cols: K G S V M C B Y
[147  92 178 104  92 124 136 129] -> k967
[116 100 121 174  90 109 120 137] -> k973
[ 57 102 130  65 107 104  79  92] -> k275
[106 137 114 152 130 128 144 133] -> k153
[ 90 109 120 135  90  92 156 127] -> k406
col: [137  92 133 127] => Y
col: [109 104] => C
start: [152 130 128] => k153, 4
col: [147 116] => K
diff k275: [ 57 102 130  65 107 104  80  92] => 7, [79]
which: [ 90 109 120 137] => k973

cols: L D Z H W Q X P N J
[161 190 143 135 120 144 184 142  96  85] : k732
[162 182 184 161 190 144 135 120 144 184] : k670
[162 182 184 161 190 120 144 135 144 184] : k217
which: [144 135 120] => k670
which: [161 190 143 135 120 144 184 142  96  85] => k732
col: [182 182] => D
which: [161 190 144 135 120 144 184] => k670
diff k732: [161 190 143 135 121 144 184 142  96  85] => 5, [120]
col: [ 85 184] => J
start: [161 190 144 135 120 144] => k670, 4

cols: U F T A E
[139 132 127 135 128]  k250
[135 134 128 138 138]  k869
[120 139 125 123 127]  k258
[126 124 126 117 129]  k230
[136 109 121 131 132]  k754
[194 144  80  78  69]  k195
diff k258: [120 140 125 123 127] => 2, [139]
diff k869: [134 134 128 138 138] => 1, [135]
diff k258: [120 138 125 123 127] => 2, [139]
col: [132 134 139] => F

cols: demu Gup Kabe sinuk dupi Bozaf Suta bem fam luv
[137  84  92 142  95 144 116  95 137 164]  k875
[144 137  95  95 116  84  92 137 142  83]  k660
[144 137  95  95 116  84  92  83 142  83]  k494
diff k875: [137  84  92 142  95 144 116  95 138 164] => 9, [137]
diff k494: [144 137  95  94 116  84  92  83 142  83] => 4, [95]
which: [144 137  95  95 116  84  92  83 142  83] => k494
col: [137 144] => demu
col: [142 142] => fam
col: [92 92] => Suta
start: [144 137  95  95 116  84  92 137 142] => k660, 1

cols: Mez nesus mer Vezev budi ved Vusi Rugek
[ 89 180 149 166 180 144 176 103] = k430
[155 125 180 188 182 179 106 125] = k965
[ 94 173 143 157 170 139 170 107] = k775
[155 112 127 123 127 135 116 148] = k72
[162 112 169 166 148 164  95 132] = k751
which: [135 116 148] => k72
start: [ 94 173 143 157] => k775, 1
which: [170 139] => k775
col: [182 170] => budi
diff k430: [ 89 180 149 166 180 145 176 103] => 6, [144]

cols: vozuv Pufa nede vizab Sonat
[160 109 136  95 175] : k84
[119 138 125 184 134] : k278
[160 109 136 128 124] : k797
[160 109 136  96 161] : k774
[117 160 120 165 150] : k510
common k774 k510:  => [160]
which: [160 109 136 128 124] => k797

cols: Tup lobu dol gaket gotig ruvo
[175 131 149  98  93 104] -> k339
[117  79 166 163 158  81] -> k240
[106 149 162 149  91 167] -> k319
[172  91 180 168  71 153] -> k453
col: [167 153] => ruvo
which: [175 131 149] => k339
diff k240: [117  78 166 163 158  81] => 2, [79]

cols: Gezef Rer gosu Keb morev Vab ves zibe
[154 152 112 138 111 128 108 143] : k638
[116 135 160 170 137 145 144  95] : k147
[117 114 158 141 153 136 146  91] : k561
[117 114 158 141 153 136 146 173] : k188
[116 135 102 170 137 145 144 146] : k531
[121 101 146  91 177 133 158 147] : k65
diff k188: [117 114 157 141 153 136 146 173] => 3, [158]
diff k65: [121 101 146  92 177 133 158 147] => 4, [91]
col: [136 136 145 133] => Vab
diff k638: [155 152 112 138 111 128 108 143] => 1, [154]
which: [111 128] => k638
common k188 k531:  => [146]

cols: padet Rem Geb lopel
[102 159 120 157] : k384
[145 136 115 181] : k763
[136 145 101  87] : k173
[102 104 169  79] : k222
[ 92 129 138  86] : k376
[ 90 157 114 140] : k949
[ 91 164  90 114] : k979
[177  95 135 130] : k452
diff k949: [ 89 157 114 140] => 1, [90]
diff k949: [ 90 157 114 141] => 4, [140]
which: [145 136] => k763

cols: fogi Zage bop vap muv biri Por
[139 122 110 141 164 152  98] = k305
[124 115 138 134 123 128 119] = k101
[135 129 147 132 123 142 104] = k598
[140 123 124 122 111  70  92] = k737
[132 129 123 132 147 138 115] = k529
which: [132 129 123 132 147 138 115] => k529
col: [119 104  92] => Por
col: [119 104  92 115] => Por
diff k529: [132 129 123 132 147 138 114] => 7, [115]
start: [129 123 132 147] => k529, 2
which: [122 110 141 164 152] => k305

cols: fisen Rodu tep Valo Bip Lifog kiz mus Big Sar
[124 164 122 148 136 145  96 117 120  91] : k976
[119 162 144 143 103 110 127 147 138 124] : k811
[135 150 106 183 100 139 160 154 137 118] : k353
[120 163 133 141 121 125 135 151 146 145] : k663
[114 132 138 112  98 130 134 146 142 129] : k942
[121 162 108 154  88 147 135 126 136 139] : k265
[123 126 125 150  87 128 185 157 158 162] : k980
[153 165 120 161 104 139 151 141 118 127] : k971
[113 127 117 119 101 146 143 153 150 132] : k962
[126 148 108 147 111 147 145 147 129 108] : k434
[128 164 120 119  88 140 135 117 146 141] : k204
[ 87 146 142 137  89  88 153 141 133 166] : k599
common k971 k811:  => [127]
common k265 k599:  => [88]

cols: Rav Pibu feda Legot
[ 99  73 164 102] : k431
[139  73 164 102] : k3
[ 99  73 164 103] : k756
which: [ 99  73 164 102] => k431
diff k756: [ 99  73 164 104] => 4, [103]
diff k3: [139  72 164 102] => 2, [73]
diff k3: [139  73 165 102] => 3, [164]
which: [139  73 164 102] => k3
diff k431: [100  73 164 102] => 1, [99]

cols: povik bomis Zefa Vike liga
[144 187 186 186 144]  k938
[136 124 145 144 135]  k609
[160 133 189 168 186]  k741
col: [135 186] => liga
common k741 k938:  => [186]
common k609 k938:  => [144]
diff k741: [160 133 189 168 185] => 5, [186]
which: [168 186] => k741
diff k741: [160 133 189 169 186] => 4, [168]

cols: ror bebu dotam lubi mim Mesan ler sib nak neta
[ 98  72 104 109 173 143 187 151 170  78] -> k459
[187  90 164 192 128  75 112  96 172 110] -> k727
[ 79 132 141 115  71 116 170 131 192 135] -> k342
[108 123  63 163 131  81 183 160 144 152] -> k479
[ 98  72 104  82 141  99  91 181 171  72] -> k27
which: [ 98  72 104 109 173 143 187 151 170  78] => k459
start: [163 131  81 183 160 144 152] => k479, 4
common k342 k459:  => [170]
start: [112  96 172] => k727, 7

cols: suv guk Nava Nagop fabom roko Tobev mubal
[140  93 129 153 132 147 162 131] : k43
[ 64 171 121  74 185 150  76 132] : k622
[142 133  81 154  74 104 149 147] : k345
common k345 k43:  => [147]
start: [171 121  74 185] => k622, 2
common k345 k622:  => [74]
which: [121  74 185 150  76 132] => k622
diff k43: [140  93 129 153 132 147 162 132] => 8, [131]
col: [ 93 171] => guk
common k622 k345:  => [74]

cols: furug gaduz fil bubif sudin Nune vutar dig doz bas
[135 101  98 124  73  92 164 148 141 153] -> k784
[104 141 118  95 139 147 161 126 124 136] -> k116
[136  88 111  87 105 147 133 142 155 145] -> k343
[101  73  92  98 135 124 149 119 122 133] -> k79
[ 80  90 128 121  79 128 157 130 167 158] -> k16
[118 146 167 117 185 122 134  79 136 124] -> k977
start: [135 101  98 124  73  92] => k784, 1
common k343 k977:  => [136]
which: [119 122] => k79
col: [136 145] => bas
start: [136 124] => k977, 9
diff k784: [136 101  98 124  73  92 164 148 141 153] => 1, [135]

cols: nuseb filev petev tanos dad gilag vepu
[110 107 127 128 135 127 140]  k174
[127 128 134 128 125 128 128]  k465
[131 117 120 107 149 131 118]  k7
[153 111 134 134 108 130 113]  k910
[160 111 127 143  95 128 116]  k390
[108 121 142 149  96 127 120]  k193
[127 128 106  84 182 132 125]  k439
which: [108 130] => k910
start: [127 128 135] => k174, 3
common k910 k193:  => [108]
which: [127 128 134 128 125 128 128] => k465

